In the rows, zero is written as 128.
Rotation paths and how fast each direction turns (degrees per step)
Each turn is a multiple of 5 degrees from 10 to 175, or 0.
Each row of a path follows its step; steps can be skipped.
Path 1:
step 1: [130 121 125 130 133 136 124 129 130 133 137 131 139 126 129 131 123 138
 141 133 127 134 125 133 123 125 129 123 123 132 130 130 123 126 124 129]
step 2: [124 130 127 139 132 132 132 131 127 136 128 133 138 117 127 129 130 135
 128 128 121 126 128 127 130 136 131 125 127 133 130 136 117 134 129 130]
step 3: [126 135 124 135 129 136 130 128 132 127 135 129 135 119 122 139 131 125
 127 129 137 130 124 126 126 129 125 122 132 121 125 135 122 137 122 124]
step 4: [129 126 128 129 128 132 138 122 135 128 134 132 135 130 131 134 135 136
 131 128 123 129 118 139 124 122 122 129 132 121 129 131 119 132 122 128]
step 5: [123 127 120 130 125 132 128 128 130 132 131 130 139 134 126 133 133 134
 133 126 118 125 128 116 133 124 121 131 124 126 132 131 118 132 124 132]
step 6: [124 122 122 128 129 135 124 130 122 132 136 131 138 125 128 136 124 124
 130 129 127 142 122 124 122 122 127 125 126 132 134 132 119 133 131 128]
step 8: [127 132 118 136 120 127 128 126 133 124 130 125 136 125 126 134 133 122
 134 124 128 131 119 124 128 129 120 126 125 123 128 130 127 130 115 119]
step 11: [125 130 124 133 126 135 128 134 131 124 134 130 134 111 123 137 129 123
 131 131 130 134 124 127 124 122 136 125 124 127 130 133 122 127 130 122]
step 15: [121 128 124 136 135 134 129 125 123 131 127 138 139 121 127 133 127 126
 126 122 118 124 134 129 129 130 131 121 132 129 134 132 123 135 127 128]
step 16: [132 130 119 132 125 133 131 122 135 125 135 126 134 118 126 139 131 120
 133 127 124 132 123 128 126 129 128 117 131 122 128 129 127 136 125 127]
step 19: [126 117 129 132 125 134 125 130 128 129 139 129 135 120 125 134 125 128
 134 129 123 136 123 133 124 123 137 126 121 135 134 131 124 134 124 128]
Directions:
[127 129 128 128 128 130 129 127 132 126 129 131 125 132 129 129 128 128
 130 127 127 129 126 126 128 131 131 127 129 128 131 128 129 126 127 126] | 90
[128 126 126 127 126 126 128 124 126 128 128 127 128 131 130 129 128 123
 127 125 125 130 127 127 127 127 127 127 130 128 131 127 128 132 128 130] | 35
[127 124 127 127 126 130 130 126 127 129 130 129 130 132 125 126 129 127
 128 128 130 125 127 130 131 128 128 132 127 127 127 127 128 127 126 128] | 80
[129 127 132 127 128 127 127 126 131 127 125 128 129 129 129 132 127 130
 128 126 130 127 128 127 129 124 126 131 128 130 129 128 128 129 125 127] | 80
Path 2:
step 0: [128 131 129 123 135 130 133 126 129 119 130 118 124 134 134 126 126 127
 134 122 129 130 127 129 123 119 131 123 132 132 124 131 134 140 129 134]
step 3: [131 129 126 125 129 122 131 125 123 129 136 129 128 129 133 125 128 128
 135 129 140 124 134 123 128 124 134 138 123 128 127 129 117 138 127 133]
step 6: [139 126 125 123 126 132 122 123 129 126 128 123 128 136 127 128 131 121
 131 117 133 132 134 125 122 129 133 125 131 121 122 133 126 128 128 137]
step 7: [131 127 132 135 131 122 126 127 135 131 136 121 131 132 127 133 128 136
 126 126 130 136 137 136 134 133 128 133 123 128 122 134 124 128 131 120]
step 9: [126 125 127 120 126 136 130 135 128 136 128 130 134 129 140 123 128 128
 126 132 132 135 136 118 131 124 133 127 127 130 127 133 125 132 129 136]
step 13: [129 128 124 131 135 123 125 117 128 134 133 125 129 132 137 135 127 130
 130 138 127 132 130 131 131 121 132 140 126 132 130 132 135 132 131 129]
step 14: [132 122 129 127 125 132 134 124 124 132 132 125 132 132 139 119 124 123
 116 123 126 127 127 127 123 131 122 134 129 129 127 124 131 130 118 131]
step 15: [134 119 123 129 132 130 128 134 128 134 130 123 123 128 128 117 128 131
 125 127 135 128 134 120 128 122 128 121 129 136 124 134 125 128 133 120]
step 16: [138 126 128 133 121 119 121 129 122 124 135 122 125 130 131 138 131 127
 134 127 128 136 126 125 125 119 125 128 133 129 131 131 124 124 126 132]
step 17: [129 131 137 124 127 126 132 128 125 130 125 120 138 134 131 127 129 126
 128 116 124 136 129 134 134 127 130 130 130 132 131 126 126 141 133 124]
step 20: [134 128 135 127 127 123 129 135 121 125 133 126 124 133 137 115 125 131
 131 126 132 130 128 130 116 134 126 132 124 126 128 132 125 133 127 122]
Directions:
[125 127 127 128 128 128 127 128 128 124 128 129 126 129 130 125 126 125
 130 131 126 126 127 127 129 127 130 132 125 125 128 126 127 128 131 126] | 40
[128 124 126 126 126 131 126 128 129 130 129 128 129 127 124 128 128 126
 127 131 126 128 127 126 127 130 127 126 126 132 128 126 127 130 128 126] | 110
[129 129 126 128 127 128 126 127 130 127 127 127 132 127 130 131 130 125
 128 127 129 126 127 124 127 127 128 131 129 128 128 126 125 127 125 131] | 140
[131 130 129 131 124 122 125 130 127 127 130 128 129 126 125 127 129 128
 131 127 129 128 130 129 129 130 128 129 127 128 129 128 125 128 129 126] | 80
